Each path below is one point turned by a fixed rotation once a step. After each direction that follows a path, write how fast that rotation turns it, in degrees a step (0 if it stays still).
Each turn is a multiple of 5 degrees from 10 to 175, or 0.
Each row of a path follows its step; steps can be skipped.
Path 1:
step 0: [  1.2   8.3  15.1  -4.2  11.9 -14.1  -5.2  20.4 -14.5  -7.6  -9.8  11.1
  -8.8  -8.6  -5.5 -23.5   2.1   8.2  -0.7 -13.9 -11.5 -15.3 -22.9   6.4
   2.2   4.9 -17.6  -2.9  -9.9   2.5  12.5   9.5   6.8   4.7   4.0]
step 1: [ -6.9  17.0  16.8  11.1  -2.3   2.0  -7.3   9.6 -20.6 -20.6  -1.0 -18.3
   5.2  16.1  -0.9  -6.6 -10.9   4.5 -17.5   1.5 -15.5 -13.5  -0.2   7.3
 -11.5  13.7   4.1   4.0   9.5  -1.4 -13.4  -5.9   1.3 -11.5  11.5]
step 2: [ 18.0  21.9  16.9  -2.9   2.2   6.5   4.2  26.2  -6.2  10.4  -0.7 -11.6
   0.7  -9.9   5.6 -10.1 -15.6  -4.5  12.0  13.6  13.2  11.6   7.9   5.6
 -14.8   0.9   3.0   9.8  -4.1  11.8 -15.8   9.0   7.4  -3.3   6.5]
step 3: [ 10.7 -11.5  -3.9  23.7  -2.8  15.8   4.8   8.2  -1.9   1.1   6.5  15.4
 -11.7 -13.2 -16.8 -12.8  -5.6 -12.0   3.7   9.5  14.4  -7.4  -4.1  -5.8
   1.2  13.5  -5.5   5.5   7.0  -6.1 -21.5  -1.5  -9.5 -20.5  13.9]
step 7: [ 19.7  -6.3   5.9  -4.3 -11.0   4.7   0.0  -9.5  -9.5 -17.6  -3.9  15.4
 -14.2  15.8  -2.0  19.8  -3.4   8.5   8.4  -2.8   7.3  19.3  13.4   2.5
   9.8  10.7  -4.6   1.9   2.1  -4.8   6.6 -18.8 -16.0  14.7 -12.0]
step 9: [-29.6   2.8  13.7  -4.1   8.4  -0.5  -9.8   3.0 -14.0 -11.2  24.9  -1.7
  -4.7   1.1  -5.1   9.9  -5.5  16.8   8.5  -7.1   4.6  -0.2 -18.5  -3.0
  10.2   4.4   6.6  -6.4  18.0  -1.9   4.0   2.2  -1.4  -4.7 -22.5]
step 10: [ -5.1  23.2 -16.9 -18.4   1.7 -17.3  -8.7   5.7  12.4  -2.6  22.9  -8.2
  11.1   2.4 -11.3   5.6 -11.9  16.2   7.0   4.4 -11.9  17.2   4.4   3.4
 -10.7  20.1  -2.7   6.1  -3.0  -3.9  -5.2   1.3   4.3  -5.1  -1.9]
step 11: [  0.3  16.4  -7.1   6.4   0.8 -10.8   1.0  25.2  -3.1  20.5  -8.1   8.8
   6.2 -12.8 -10.9  -4.2   4.8  -0.9  12.0   7.7 -12.9  11.9 -17.2  -7.4
   0.5   6.1  -1.9  12.6  17.1  -5.5  13.5  -8.5 -22.7  -3.9  -3.0]
step 12: [-13.0   7.2 -25.1  11.0  -0.3   1.2  14.2  -6.0  -9.6   2.9 -16.3   2.2
  13.1   7.0   0.4   4.3 -17.5   0.5 -10.1   2.4  -1.2  -8.3  -7.9  -4.8
   9.6   7.6   4.2  33.5   6.5   7.9   3.6  -1.5   5.9 -20.4   0.9]
step 13: [ -3.7 -10.5  -7.3   1.4 -20.2  -2.4  -5.1  25.2   9.7   5.4  -5.7   1.5
  18.9   8.1  13.6   5.3  -3.3  -8.3  14.3   0.0  14.9  -9.1   9.4 -12.7
  -7.4  -3.5  25.4  14.5   7.2  11.7   4.0  11.7   8.2   3.9  -8.2]
Speeds:
[ -3.3  -8.0  -6.6   1.9   1.6   3.4   2.2  -6.0  -0.9   2.1  -0.1  -6.4
   4.6  -4.4   0.7   2.4   2.2   0.0  -0.3   0.7  -2.1   2.5  -3.0  -0.1
 -11.0  -2.5   1.7   1.4  -1.8  -2.7   7.9   2.5  -1.0   5.6  -1.4] : 10
[-1.4 -0.5  1.9  4.6 -1.9 -0.4  4.8 -0.5  7.0 -7.7 -9.7 -4.9 -2.1 -2.6
 -1.7 -3.3 -1.5  2.7 -1.8  4.1 -5.4  0.7 -1.5  2.3  5.0 -1.8  1.8  0.2
  5.0 -1.7 -1.3  5.6  2.7  1.2 -8.3] : 95
[ 1.2  2.6 -3.0 -1.9 -3.3  6.6 -5.1 -7.5 -3.8 -7.3  1.6 -1.2  0.2  6.2
 -3.3  3.1 -2.4  1.6 -1.1  4.6 -2.4  2.9 -3.4  2.9  1.6 -1.2  7.4  1.7
  0.4  9.1  1.1 -4.3  4.4 -0.6  1.9] : 130
[ 2.1  0.7  4.5 -1.2  1.6  0.7  4.6  2.7 -8.1  1.2  4.9  5.1  3.2 -7.9
  2.1  4.9 -1.2 -0.6  0.9  2.7 -1.3  0.2  1.7  9.5  5.3 -6.7 -1.8  2.7
  2.7  3.1  4.3  1.6  1.2  3.8 -4.3] : 155
[-2.7  0.4  2.2 -4.0 -5.6 -2.3  2.9 -3.7 -2.4 -4.7 -5.4  2.1 -6.2  5.9
 -1.4  2.1  4.7 -5.5  3.0 -6.1  2.2 -4.3  6.2  3.0 -1.2  1.6 -1.3 -2.8
  0.1  0.8  9.0  4.7  1.8  4.4  1.5] : 45
[ 6.2  0.6 -6.0  3.6  8.5  3.9  2.5 -2.7  0.7  4.9 -5.3  7.8 -2.7  2.1
 -2.3 -1.8  2.4 -2.0 -4.5 -2.3  5.6  2.5 -2.0  3.9  0.0  7.3  1.0  1.8
  3.8  4.0 -0.2  0.4 -1.6  2.9 -5.1] : 85
[-5.2  4.9 -4.6 -4.4  4.6  0.2 -1.2 -3.8  2.8 -5.0 -0.9  2.1  4.8 -0.4
 -3.0 -0.2  1.1  5.9  2.9  0.5  6.3  2.9  6.1 -2.0  2.0 -6.2 -2.8 -3.2
  2.7 -0.5  3.7 -2.5 -9.2 -3.6 -4.4] : 25
